Each row is where one point has got to under a steady rotation. How many steps took it there?
The counts run from 0 to 392.
[149 106 129 120 117  87 126 167  99 143 146 147 181 133 114 132 111 139
 107  95 113  79 141 118 130 117 104 109 124 197 104 144 102 132 113 176
 143 159 112 150 129 126 133 160 149 115 108 152 112 175]  325
[142 115 135 124  95 128 125 165  79 167 153 125 123 146 130 163 114 148
 122 129 151  67 182 101 169 149 120 156 110 128  94 158  98  84 150  99
 119 140 152 130 122  71 103 133 135 164 168 176 107 118]  28
[ 99 119 120 141 150 109  69 125 101 169 117 126 169 130 127 116 145 158
 151 148  90  95 139  97 112 115 159  93 134 162 133 200  99 120 124 147
 120  95 137 113 157 149  87  99  93 170 161  81 121 131]  257
[144  95 111 160  62 143 132 129 166 107 138 142 123 112 113 147 153 121
 206  93  93 127 154 161 121 122 148 130 115 129 143 118 121 113 108 126
 181 139 122 153 167 146 117 126 114 147 125  69 152 138]  40
[132 140 130 153 130 168 113 170 141 122 131 136 184 133 147  70 107 130
  88 107 110  98 116 104 120 162 123  97 136 109 111 160 129 129 119 172
 115 167 109 175 100 170 107 105 123 105  91 104 116 158]  195
[ 97  98 151 146 194 125 107 127 144 122  93 102 142 136 172 108 132 155
 133 131 119 133 140 116 105 119 147  72 162 100  95 156 128 164  89 145
 133  89 124 126 102 182 101 100 124 142 122  87 136 151]  56
[144 128 108 153 122 107 169 135 150 117 134  97 103 129 164 154 173 116
 162 163 126  99 123 144 110  87 122 160 166 125 129  63 175 151 144  92
 167 125 132 118 105 119 154 139  89 124 159 113 165  91]  304
[107 129 158 125 196 123 114 105 154 114  81  76 103 135 156 127 128 149
 148 151 159 151 117 127  87  87 114 112 145  90 101 107 138 189 106 130
 142  56 135 102 111 129 117 112 134 134 142 135 152 123]  216
[126 109 130 157 146 135 128 122 138 126 147  70  98 112 190 115 148 129
 171 153 162 120 118 130 100 122 122 135 135 125 126  71 172 174 151 115
 126  93 125 128 108 114 120 133 100 163 168  98 164  91]  305
[149 134 189 141 150 134 125 101 136 130 138  98 118 138 155 109 140 128
 149 164 127 114 114 148 131 105  91 149 113  89 116 153 158 143 141 124
 109  97 123 126  87 135 111  99 106 156 189  78 124  57]  73
[154 158 138 126 181 155 168 149 111 129 134 157 112 169 129 143  86 177
  76 113 136 145 144 122 144 130 105 116 137  93 106  95 113 140 113 114
 179 150 153 109  69 105 143 139 159 102 128 187 144 123]  349
[104 119 157 101 175 134  81 118 128 117  88 123 140 180 134  95 103 174
 116 143 136 141 158 121 102 122 117  71 144 165 137 141 146 124  91 160
 174 127 138 117 156 182 142 127 161 119  85 146 130 172]  351
[166  98 127 111 142 152 170 123  96 147 131 155 101 103 112 152 124 130
  98 112  99 145 145 145 142 182 112 147 107  67 152  87 128 109 139 109
 126 143 114 124  43 116 126 120 147 120 139 143 150  61]  139
[ 91  96 165  87 138 163 118  89 158 148 107 129 121 150 130  98 135 119
 156 180 105 164 136 132 103 170 151 126 141 108 173 143 166 111 131  69
 128  85 125 105 144 158 113 114 133 175 155  88 139 103]  136
[129 148  88  75 134  90 138 173 148 157 146 144 125 162 150 148 145  92
 126 124 123 103 119 127 153 107 138 164 155 186 103  95 119 137 122  83
 179 171 134 121 128  88 165 183 142 116 149 167 140 128]  94
[129 139  85 111 112 113 119 136 152 137 149 125  92 113 155 165 158  94
 158 142 127 150 133 123 164 119 190 157 149 143  91 130 124 104 124  51
 166 127 158 103 137 103 143 148  95 146 173 123 148 114]  23
[170  97 134 144 137 121 110  92 104  94 133 131 108 122 143 156 149 136
 174 117  79 149 154 164 116 139 146  94 130 112 147 115 145 114 111 145
 216 126 124 121 109 167 119  98 110 116  97  99 165 105]  281
[123 137  96 131 132  94 143 111 129 116 102 105  92 131 118 165 149 146
 135 137 149 136 124 144 114 109 117 152 143 150 161  49 148 138 135 128
 179 145 131  91 166 111 159 128 117  84  95 162 160 104]  375
[164 171  80 147 130 143  83 111 109 104 116 135 125  91 127 156 140 103
 123  84 122 167  97 145 161 148 144 146 110 122 151 130 147 120 167 172
 141 188 123 164 138 121 136 122 101  89  88 118 159  90]  379
[144 111 116 153  90  73 117 121 163  91 117 104 105  86 139 150 160  96
 164 102 141 144 140 163 139  67 132 129 139 172  93  99 142 155 102 149
 153 128 112 138 173 146 153 156 118 123 109 107 159 151]  312
[129 101 117 135 119 127 171 105 143 116 131 144 112 102  97 141 155 131
 155 118  70 163 135 144 114 120 144 124 139  77 156  88  89 133 128  93
 142  76 115  84  96 117 123 114 115 151 172  91 156 103]  273
[147 120 134  61 122 106 136 126 135 159 104 153 112 169 112 160 145 103
 107 145 101 118 138 150 159 145 110 170 130 134 139 108 148  91 135  99
 179 194 121 124 136 132 171 127 151  90 120 154 121  94]  366
[ 76 156 135 100 173 122 146 140 117 150 114 133 123 167  92 118  96 190
 102 166 133 134 150  96 157 113 128 103 163 133 127 160  86 119 124  85
 125  90 165  83 155 127 137 125 150 155 160 130 118 134]  118
[129 137 128 155 184 193 104 131 100 143 150 152 141 144 147 126 118 177
 137 113 121 145 136  99  97 158 129  98  88 106 142 153  99 126 124 126
 147  95 163 104  67  86  97 118 116 155 145 144 161 121]  122
[ 82 129 102 121 158 128 102 135 155 142 132 112 133  96 120  99 127 146
 154 130 140 194 113 120 124 117 161 108 153 193 118 108 110 151 131 114
  98  83 128  99 192 123 140 160 114 163 138  97 159 156]  248
[115  91  97 142  99 160 139 126 116 123 114 160 161  88 108 124 110 122
 112  69  78 141 129 131 109 183 147  97 108 111 174 109 104 111 131 177
 112 159  98 165 124 142 110 121 131 110  88 110 130 139]  267
[ 77  82 123 114 146 116  81 102 138 125  72 127 153 120 119 126 149 133
 162 128  97 146 136 108  67 144 155  79 130 121 152 152  97 119  95 165
 156  93 116 125 167 169  94 113 136 117 114 107 119 167]  128
[150 144 141 138  95 139 163 137 184  94 126 159 126 129  98 121 166  90
 156 112  61 123  96 146 125  80 128 144 120  61 144 148 118 138 107 129
 161 134  98 137 108 128 119  94 124 118 159  76 117 110]  201
[117  76 123 121 168 103 109  91 116 102 109 115 114 108 137 119 137 148
 135 142  88 157 168 144 100 140 149  72 168 150 133 113 150 119 114 147
 161 114 127 111 121 205 130 122 130 119  84  97 163 148]  280
[116 123  80 113 148  90  90 110 147  95  78 111 117 115 164 151 140  89
 134 140 137 159 127 140 142 136 181 137 184 141 114 107 170 141 138 121
 167 155 127 122 169 181 145 134 108  76  82 139 140 150]  151
[123 117 122  91 106  68 102  97 125 128 101 137 117  99 104 158 135 107
 155 120 156 162 151 138 147 120 152 132 128 185 121 136 124 118 118 142
 137 129 136 123 213 138 133 159 144 101  93 149 122 166]  383
[105 174  84 160 120 166 109 163 139 130 121 139 180 106 106  78 130 133
 126  97 105 142  69 128 138 137 126 122 126 153 175 109 123 141 147 166
  92 155 116 158 162 128 129 126 108 100 103  68 131 117]  106
[127 159 165 142 182 165 111 102 129 126 141 124 163 151 122  71 109 185
 121 146 100 163 112 127 130 111 105  86 127 133 143 181 141 130 136 135
 125  83 143 118 108 143 109 105 108 158 148  69 127 108]  346
[123 104 101 109 122  90 134 151 112 155 129 143 104 139 109 193 156 150
 159 113 107 121 183 135 134 101 155 118 125 155  99 124  66 105  98 100
 191 112 137  87 141  81 130 148 143 144 163 160 156 141]  255
[138 120 160  61 117 133 125 100 113 159 121 160 149 146 104 120 116  81
 105 134 113 132 110 150 133 175 100 150 110 163 160 158 154  89 139 141
 133 174 110 152 131 143 164 132 171  92  98 154  87 133]  365
[155 138 162 100  87 122 198 111 133 101 156 165 131 167  82 111 113 117
 109 126 105 133 128 158 118 124  87 135 125 139 166 113 147 118 126 122
 160 147 102 123 122 136 168 138 165  97 101 157 102 170]  205
[139 108 134 115 132 109  62 138 118 167 151 124 177 111 146 116 152 111
 163 119 103 116 108 134 113 124 116 106  98 212 137 174 143 126 120 183
 142 143 107 155 140 123 122 142 115 146 131  83 138 118]  97
